In the rows, zero is written as 128.
One turn sends every row of this set to another row. A few are shown first. Where does it send the rows asked after them?
Sorus: [152 109 116 124 138 127 109 129 118 114 189 124 164 124 108 122 101 128
 129]
lis: [184 122 137 131 135 110 143 135 124 158 100 102 147 118 103  95  88 140
 119]
Gagal: [164 120 108 119 123 126 105 115 133 126 181 140 119 136 117  84 119 127
 139]
Bugu: [161 128 153 112 133 106 100 116 126 145  96 127  94 114  94 106 119 139
 123]
mim: [174 144 107 108 129 125 117 118 117 122 175 156 129 133 126  96 112 127
 128]
mosi: [159 115 139 160 154 144 108 120 135 161 116 141 133 123 126  88 155 144
 120]
bub: [170 125 126 116 147 120 113 134 104 111 174 132 172 127 119 131 108 123
 111]
Lezi: [119 101 144 143 152 106 104 137 133 152 115 139 151 147 100 100 140 104
 100]
defu: [135 145 154 102 192 136 112  91 116 132 106 123 146 129 117 113  99 121
 118]
sof: [144 122 141 116 125 114 100 110 130 147 112 129  91 106  85 102 107 146
 136]
gepe: [137 123 162 109 188 132  99  93 130 136 103 105 138 139 112 102 113 116
 123]
dodil: [133 130 141  98 126 116 137 135 141 147 127 158 181 115 103 114  82 126
 122]
Sosam: [191 142 123 108 134 115 110 124 118 123 159 149 130 146 131  97 133 120
 115]
bovom: [155 174 108 122 122 143 133 103 128 160 122 121 146 118 112 111  99 118
 142]
Sar: [127 102 149  93 176 137  92 105 125 134 112 113 148 145 126 113 121 102
 130]
zake: [177 110 139 122 146 111 101 136 115 114 163 115 167 141 118 124 128 116
 109]
gobep: [140 115 123 162 148 156 114 114 137 163 135 147 131 111 119  86 135 150
 135]
dun: [160  93 131 131 138 119  95 132 128 117 179 107 159 137 107 113 121 120
 126]
lubu: [165 113 116 121 149 120 118 117 108 159 176 124 146  99 118 130 144 119
 100]
Vak: [104 128 119 133 153 122 131 130 113 147 134 170 161 121 100 113 100 117
 108]
Rer: [147 137 120 150 155 157 127 116 119 159 132 166 140 103 128  97 126 152
 127]
Paz: [144 148 109 133 114 145 118 102 148 164 128 103 135 124 101  95 109 117
 153]
mediz: [177 176 126 121 130 132 126 113 129 160 101 113 147 135 120 111 123 111
 124]
Gul: [114 118 130  86 173 148 108  99 113 132 127 132 154 127 125 118  95 110
 138]
Zofu: [175 110 134 136 132 115 137 136 132 160 107  95 142 117  96  89  88 141
 127]
vure: [168 140 137 149 161 145 122 122 119 158 113 160 143 117 134 100 146 145
 111]
pib: [177 128 129 129 135 118 149 134 119 158 109 110 149 109 103  97  76 144
 123]
kibof: [160 109 112 122 148 123 117 115 112 160 181 122 144  97 115 127 141 121
 106]
rir: [110  98 134  95 169 147  95  99 128 134 128 115 146 134 119 108 107 107
 145]
buliz: [119 103 140 110 117 117 121 132 161 153 136 137 169 120  92 100  90 124
 137]
releg: [116 117 148 114 180 142 100  87 136 138 121 106 133 130 103  97  98 123
 139]
Zitog: [182 119 124 119 127 114  99 122 135 127 164 131 121 150 122  85 140 119
 126]
pafog: [ 95  99 124 146 144 121 111 129 135 152 138 148 149 131  90  97 113 114
 120]
nuga: [141 100 161 110 124 104 112 139 164 153 114 126 169 137 100 100 113 116
 120]
kamam: [167 148 128 134 121 131 108 110 148 164 107  92 137 141 109  97 133 108
 136]
Raz: [127 132 140 130 162 108 123 138 111 147 111 163 164 138 111 116 124 108
  89]
Kam: [161 103 115 125 147 121 112 117 116 162 179 116 141 102 114 123 146 119
 105]
kegol: [118 136 141 106 184 146 114  86 122 134 123 125 143 120 107 108  83 128
 135]
neke: [167 108 120 124 150 118 113 118 114 161 173 118 145 103 118 127 151 119
 100]
nufut: [144 140 135 108 129 117 113 110 118 144 113 145  97  97  90 111  96 149
 133]
Bavov: [153 127 161  97 133 102 127 142 145 146 106 146 181 132 109 114 107 115
 107]
zazi: [161 146 146 105 137 109 110 115 113 143  98 145 102 106  98 115 110 143
 120]
gabu: [169 116 125 134 132 119 143 132 128 160 115 103 144 109  95  91  75 145
 132]
Rizu: [133 123 144  83 180 138 105 104 111 130 111 128 157 136 132 123 110 104
 123]

Paz turns into bovom
Zitog turns into Gagal
bub turns into zake
Now these:
Sar turns into rir
mosi turns into gobep
gepe turns into releg
kibof turns into lubu
dodil turns into Bavov
lis turns into Zofu
Raz turns into Lezi
zazi turns into Bugu

One turn sends every row of this set to another row. A few are shown first. Where does it send the rows asked after them?
Ziniv: [147 124 146 116 116  92 145 149 132 112 132 126  94 107 125  89 160 106
 142 133]
Dozi: [150  99 127 130 122 130 143 145 119 140 120 124 124 164 132 115 143  77
 163 109]
zibag: [112  96 129 123 114 119 137 101 126 127 131 142 115 129  80 140 140 144
 115 107]
Zol: [120 124 142 160 108 129 114 104 106 138 123 133 157 138 116 126 119 116
  93 142]
Mepu: [117 107 127 120 113 118 136  93 127 112 146 155 120 130  90 139 128 121
 112 105]
tufip: [141 149 141 144 142 142 125 145 110 139 112 109 120 132 142 125 122 130
 121 170]
mub: [143  96 124 130 106 139 148 125 124 104 143 161 105 139 138 136 138 166
 132 140]
vadif: [125 127 132 155 130 136 129 169 124 133 108 113 125 134 151 150 126 142
 150  92]
pas: [123 127 140 145  95 109 168 145 147 115 128 133 144 144 160 129 133 146
 161 102]
sumel: [152 100 123 122 138 122 130 109 133 127 124 154  99 141 164 140 113 101
 128  96]
Gir: [121 100 134 146 124 124 116 128 113 151 108 121 112 116 113 153 143 158
 125  94]
rar: [153 122 132 139 102 128 143 155 125 103 126 159  90 152 134 134 122 144
 100 132]
kupo: [118 113 120 139 140 119 152 108 136 123 172 160 131 130 141 129 111 118
 145 106]
Lok: [123 121 151 154 112  99  91 121 129 156 115 127 145 140 155 130 115 136
 137 133]
tar: [151 140 134 102 102 109 145 169 130 102 135 135  95 138 132 123 144 104
 123 129]
lepi: [117 120 135 156 129 139 134 110 103 142 128 135 164 118 118 119 127 117
  91 143]
tik: [148 116 144 120 124  99 138 143 131 115 134 118  99 102 135  85 169 108
 138 115]
gibom: [135 128 122 141 144 124 164 117 121 132 108 128 165  93 125  97 124 125
 115 118]
Delof: [155 113 148 140 114 111 143 110 137 145  88 131 131 167 147 112 100 116
 134 133]
dakop: [138 138 131 142 139 105 158 152 142 116 109 120 127 104 156 106 112 127
 135  86]
bisis: [135 146 157 152 145 149 131 145 115 147 115 108 127 137 138 124 131 130
 127 162]
rup: [137 109 114 130 139 110 121 146 133 129 107 120 138 129  95  92 131 116
 165 102]
veled: [142  98 130 119 112 140 152 112 136 105 138 155 116 138 139 136 137 174
 134 132]
sab: [155 149 121 137 111 129 141 163 113 115 118 113 117 153 143 109 123 120
 103 154]
vus: [114 138 130 120 114  94 111 107 128 124 121 122 142 121 116 114 178  97
 125 126]
gomi: [107 139 143 134 105 100 151 109 135 134 141 136 146 132 140 137 178 118
 155 120]
nurod: [124 130 121 120 113 105 108 117 117 119 118 114 141 126  95 105 159  86
 126 117]

zibag turns into vus
Gir turns into gomi
kupo turns into rup
Now these:
dakop turns into vadif
sab turns into rar
Zol turns into Mepu
veled turns into tik
tufip turns into mub
sumel turns into Dozi

One turn sends every row of this set to another row. A few are shown first. Where does it send the rows asked after them?
loko: [135 128  95 147 117 117 145 103 112  92 106 143 112 121 152 115  88 124
 153 145 114 111 124 139 137 111 104 122 150  91]
bim: [139 103  91 131 121 135 142  96 119 126 135 112 138 170 131 124 128 147
 146 132 109 173 122 112 156 115 107 106 159 173]
rute: [134 109  92 119 157 123 113 110 109 124 134 105 135 150 117 126 147 129
 145 122 112 181 120 101 141  91 117 123 159 167]
Vulu: [131 132 106 123 151 122 137 116 156 136 118 111 118 138 100 115 150 118
 143 123 107 153 117  75 116 114 103 151 153 185]
Muvi: [144 139 105 157 132 103 113 111  99 122 147 156  98 142 112 120 127 137
 141 120 135  95 121 103 141 107 106 165 131  83]
vok: [138 131 103 144 124 123  84 101 148 128 125 154 110 142 131 124 139 129
 134 128 138 119 124 109 135 106  80 136 145  66]
lod: [153  97 110 145 151 118 148  94 130 128 145 106 133 109 120 113 129 132
 133 113 110 155 134 108 107 129  95 131 158 169]
Dasu: [123 128  94 150 114 124 118 112  95 113 115 159  93 142 102 122 124 143
 142 138 130  97 137 106 126 132  93 150 130  80]
salif: [139 152 122 134 140 115 126 122  94 133 150 144 113 134 138 131 109 138
 162 143 131 101 103  89  99 126 123 121 115 112]
poris: [138 151 112 171 138 102 146 116 115 128 135 128 100 127 151 139 129  89
 140 126 128 115 115 102 114 114 127 152 143  85]
Gumas: [134 139  77 110 122 125 149 112 123  92 116 133 107 145 114 125 129 165
 126 122 109 123 153 138 151 121 132 156 158 159]
Fer: [ 66 132  90 130 149 121 129  98 147 138 112 132 119 148 131 117 162 156
 107 120 125 147 140 100 119 115 108 141 148 133]
doga: [150 130 105 125 134 121 157  85 158 120 118 112 129 131 107 109 126 139
 133 116  96 138 125  88 147 111 101 123 160 188]
luze: [114 125 100 136 127 123 114 121 125 109 115 165 103 139 163 115 105 118
 143 134 122 134 105 136 141  92 108 113 157  87]
pek: [135 128  96 129 124 133 166 105 157 130 110 111 111 138  93 124 148 123
 132 129 103 139 128  82 128 126  99 128 150 187]
veve: [119 120  98 107 135 134 149 108 134 127 114 128 113 165 110 110 142 140
 130 124  97 148 114  73 143 128 113 117 140 188]
von: [139 149 116 142 138 112 135 102 106 121 155 136 119 133 140 127 126 144
 147 123 115  97 112  74 121 103 141  88 125  95]
mes: [146 156 102 132 116 116 121 126 137 135 100 126 113 122 118 143 116 141
 182 151 121 134 113 133 128 124  97 112 162  90]
fos: [135 115 103 109 149 115 140 107 152 127 127 132 115 142 107  91 129 133
 126 113 108 146 115  90 139 107 107 121 146 192]
livo: [ 91 134  95 125 124 125 131  82 154 119 121  85 136 140 149 127 163 138
 115 131 111 126 146  81 125 131 110 143 131 131]
dola: [141  83  95 135 118 131 152 106 133 127 140 117 113 143 124  98 132 129
 137 130 124 162 130 119 122 138 105 107 145 177]
vef: [135 117 109 160 141 145 160  87 114 139 137  99 130 125 113 147 153 132
 135 115  98 147 128  92 128 133 110 127 171 167]
vog: [130 159 106 146 131 115 126 106 108 106 118 121 109 137 162 152 141 103
 135 124 107 137 119  84 131 114 136 130 146  69]
zigeg: [139 142  93 137 126 103 124 129 156 139 114 134 105 120 113 134 139 133
 157 128 121 131 116 125 133  92 108  83 162  77]
Dopa: [147 132  88 134 108 122 111 105 132 116 130 143  95 149 125 136 159 123
 118 131 133 112 131  95 146 116  97 123 119  64]
Dufe: [140 155 109 127 119 124 128 131 104 134 115 137 108 134 125 144 106 140
 177 162 129 119 109 115 106 146 101 126 129 109]
zetun: [130 140 109 117 148 130 135  99 139 126 113 110 135 156 115 120 139 142
 148 122  88 155 114  65 141 120 111 142 156 182]
rubat: [107 136  93 128 125 126 121 124 112 112 112 153 102 154 159 153 134 115
 122 130 112 146 112 102 136 103 115 105 142  72]
Voget: [142 123  85 114 120 117 149 130 146 116 150 120 110 151 125 141 132 132
 113 125 125 103 139 132 136 113 113 169 133 168]
Fol: [118 109  95 137 145 145 134 114 106 136 131 103 108 136 103 134 175 112
 138 123 115 162 123  92 126 118 130 122 159 169]
Vov: [130 138 104 153 109 138  96  88 123 112 106 150 113 139 124 119 122 147
 155 137 125 107 134 108 140 128  90 141 156  71]
Bivam: [ 98 146  94 127 148 122 124  98 136 117 111 146 112 142 125 100 140 171
 131 109 120 146 140 129 143 108 134 155 179 148]
Norup: [136 132  94 165 122 107 172 116 106 116 118 137 101 126 138 138 105 105
 136 145 124 101 126 125 115 122 101 138 133  93]
nepin: [160 148 102 151 110 115 116  91 111 109 143 134 103 146 128 128 145 134
 138 121 124  99 125  92 165 115 120 144 131  73]
Tinuf: [130 132 105 129 120 118 126 100 168 122 154  86 132 138 154 127 145 121
 127 124 122 104 132 105 135 117 117 168 136 154]
lezod: [133 137  95 140 126 109 141 114 134 128 134 136 106 129 121 133 147 137
 138 119 113 110 121  92 133  92 131  64 139  78]

Muvi turns into Dasu
Gumas turns into Bivam
fos turns into veve
Now these:
lod turns into dola
rubat turns into vog
zigeg turns into lezod

